Look-ups in named tables: a row name and a column name give one cell, copied from the table.

Git:
|  | Vug | Tuteror | Rep | Kem | Lofabod | Fot |
|---|---|---|---|---|---|---|
| Giv | 14 | 53 | 42 | 41 | 76 | 64 |
| Tik | 59 | 69 | 54 | 62 | 67 | 25 |
| Veno | 51 | 58 | 41 | 69 | 17 | 26 |
| Bomeve | 40 | 61 | 42 | 41 | 77 | 31 |
| Kog | 67 | 53 | 52 | 20 | 54 | 63 |
| Far | 57 | 44 | 49 | 39 | 14 | 48 |

What is the Lofabod of Bomeve in Git? 77
What is the Rep of Far in Git? 49
What is the Kem of Bomeve in Git? 41
What is the Vug of Bomeve in Git? 40
What is the Tuteror of Tik in Git? 69
What is the Lofabod of Kog in Git? 54
What is the Kem of Tik in Git? 62
What is the Fot of Bomeve in Git? 31
What is the Tuteror of Kog in Git? 53

Morinib
          Pap  Ledazu  Peno  Noku  Dedelo  Musi  Defamo   Mif  Fesud
Bamozev  2583    2563  2339  3017    2365  2714    4024  6361   7263
Tipama   2583    2563  2339  3017    2365  3692    4864  6951   7951
Niva     2583    2563  3008  3807    6116  7605    8223  8131   8181
Vuse     4536    6839  7687  7757    7991  8583    8223  8131   8181
Regaf    2583    2563  2339  3017    2365  2714    3185  4002   6804
Vele     2583    2563  3008  2227    2365  2714    3185  5772   7033
Batufon  2583    2563  3676  6177    7991  7605    8223  8131   8181
Nes      2583    2563  2339  3017    2365  2714    3185  5182   6804
Sis      2583    2563  3008  3017    2365  3692    4864  6951   7722
Fak      2583    2563  3008  3017    3303  5649    7383  7541   7722
Gos      2583    2563  2339  3017    2365  3692    4864  7541   7722

Nes, Musi => 2714
Niva, Defamo => 8223
Fak, Peno => 3008
Niva, Dedelo => 6116
Vele, Mif => 5772
Gos, Musi => 3692
Tipama, Ledazu => 2563
Vuse, Ledazu => 6839
Bamozev, Fesud => 7263
Regaf, Noku => 3017
Sis, Musi => 3692
Batufon, Noku => 6177
Nes, Pap => 2583
Sis, Dedelo => 2365
Gos, Noku => 3017
Tipama, Musi => 3692
Niva, Pap => 2583
Vele, Fesud => 7033
Niva, Ledazu => 2563
Which row has the largest Ledazu? Vuse

Tol =
|  | Tamob | Pesav | Tum | Far | Sab | Rupom | Kiberi | Buk | Gipa | Medoba |
|---|---|---|---|---|---|---|---|---|---|---|
| Tamolol | 115 | 149 | 179 | 200 | 211 | 211 | 194 | 165 | 134 | 113 |
| Marozu | 173 | 194 | 157 | 105 | 108 | 161 | 192 | 172 | 136 | 129 |
| Rizaris | 191 | 120 | 97 | 104 | 86 | 53 | 67 | 139 | 193 | 167 |
| Vasiv | 144 | 138 | 138 | 141 | 137 | 127 | 123 | 126 | 130 | 125 |
| Papemis | 123 | 114 | 142 | 179 | 182 | 152 | 134 | 149 | 167 | 157 |
| Sugo | 146 | 184 | 168 | 133 | 141 | 187 | 207 | 171 | 130 | 133 |
| Tuk | 151 | 119 | 133 | 166 | 161 | 123 | 113 | 150 | 174 | 140 |
| Sofor | 153 | 125 | 125 | 138 | 129 | 103 | 96 | 119 | 138 | 126 |
| Vig | 126 | 118 | 134 | 153 | 150 | 120 | 97 | 95 | 105 | 109 |

Papemis, Rupom -> 152
Marozu, Tamob -> 173
Papemis, Medoba -> 157
Sofor, Sab -> 129
Rizaris, Tamob -> 191
Sugo, Buk -> 171
Tamolol, Sab -> 211
Papemis, Kiberi -> 134
Vig, Sab -> 150
Sofor, Kiberi -> 96
Row with the largest Pesav: Marozu

Dinizap
fields: Dep, Fogig, Kipav, Miv, Sazim, Nilaluf
Banin: [5.863, 6.973, 2.787, 5.488, 4.800, 4.502]
Sab: [5.882, 8.412, 2.111, 8.585, 5.251, 3.523]
Fovi: [1.723, 3.334, 3.898, 5.949, 3.080, 0.948]
Nel: [1.646, 1.491, 6.276, 5.319, 4.675, 0.130]

Fovi, Nilaluf => 0.948
Banin, Miv => 5.488
Banin, Sazim => 4.800
Fovi, Kipav => 3.898
Nel, Dep => 1.646
Fovi, Sazim => 3.080
Fovi, Fogig => 3.334
Banin, Fogig => 6.973
Nel, Nilaluf => 0.130
Fovi, Dep => 1.723
Banin, Dep => 5.863
Sab, Dep => 5.882
Sab, Fogig => 8.412
Nel, Kipav => 6.276

Table Zivofo
,Vanulo,Konak,Nik,Penubet
Tel,28071,24747,37101,7986
Bekog,23145,63692,65055,85090
Devuzi,66973,81289,37287,78034
Ses,27140,82866,16126,85759
Dis,32080,25701,62331,75887
Bidevad,56508,63996,43477,20741
Vob,84520,84365,14825,72145
Nekone,25062,31973,38035,63458
Nasu,92356,86632,59386,78793
Moruta,18345,46324,50882,24581
Saz,79892,39080,24475,9966
Fum,63924,37709,66687,36632
Som,21008,25936,61175,34003

Vanulo of Nekone: 25062
Konak of Vob: 84365
Nik of Nekone: 38035
Penubet of Bekog: 85090
Vanulo of Bekog: 23145
Penubet of Tel: 7986
Penubet of Nasu: 78793
Nik of Saz: 24475
Penubet of Saz: 9966
Vanulo of Tel: 28071
Konak of Nasu: 86632
Nik of Tel: 37101
Row with the largest Nik: Fum

Gesa =
|  | Sim | Deboni | Pemu |
|---|---|---|---|
| Bez | 51437 | 59258 | -4079 |
| Tuz | 77280 | 84996 | 27553 |
| Miz | -8348 | -58960 | -46387 |
| Vam | 69226 | -4411 | 27952 |

What is the Sim of Tuz in Gesa? 77280
What is the Deboni of Vam in Gesa? -4411
What is the Pemu of Miz in Gesa? -46387
What is the Deboni of Tuz in Gesa? 84996
What is the Pemu of Tuz in Gesa? 27553
What is the Pemu of Bez in Gesa? -4079
What is the Pemu of Vam in Gesa? 27952
What is the Sim of Vam in Gesa? 69226
What is the Deboni of Miz in Gesa? -58960

Mibegi
         Vus  Gik  Suku  Remas
Fogosi   452  382   616    299
Saf      495  528   556    649
Gafidun  416  556   611    566
Lenafi   540  364   499    503
Nuf      684  383   319    189
Bagaf    242  764   808    476
Sitetip  409  668   600    553
Bafize   325  610   654    434
Fiku     283  228   659     72
Pid      643  705   440    437
Muz      542  434   454    607

What is the Gik of Bafize in Mibegi?
610
What is the Remas of Gafidun in Mibegi?
566
What is the Vus of Fogosi in Mibegi?
452
What is the Suku of Lenafi in Mibegi?
499
What is the Vus of Sitetip in Mibegi?
409
What is the Suku of Nuf in Mibegi?
319
What is the Remas of Bagaf in Mibegi?
476
What is the Gik of Muz in Mibegi?
434
What is the Suku of Fogosi in Mibegi?
616
What is the Remas of Nuf in Mibegi?
189
What is the Gik of Lenafi in Mibegi?
364
What is the Gik of Nuf in Mibegi?
383
What is the Suku of Sitetip in Mibegi?
600
What is the Remas of Saf in Mibegi?
649

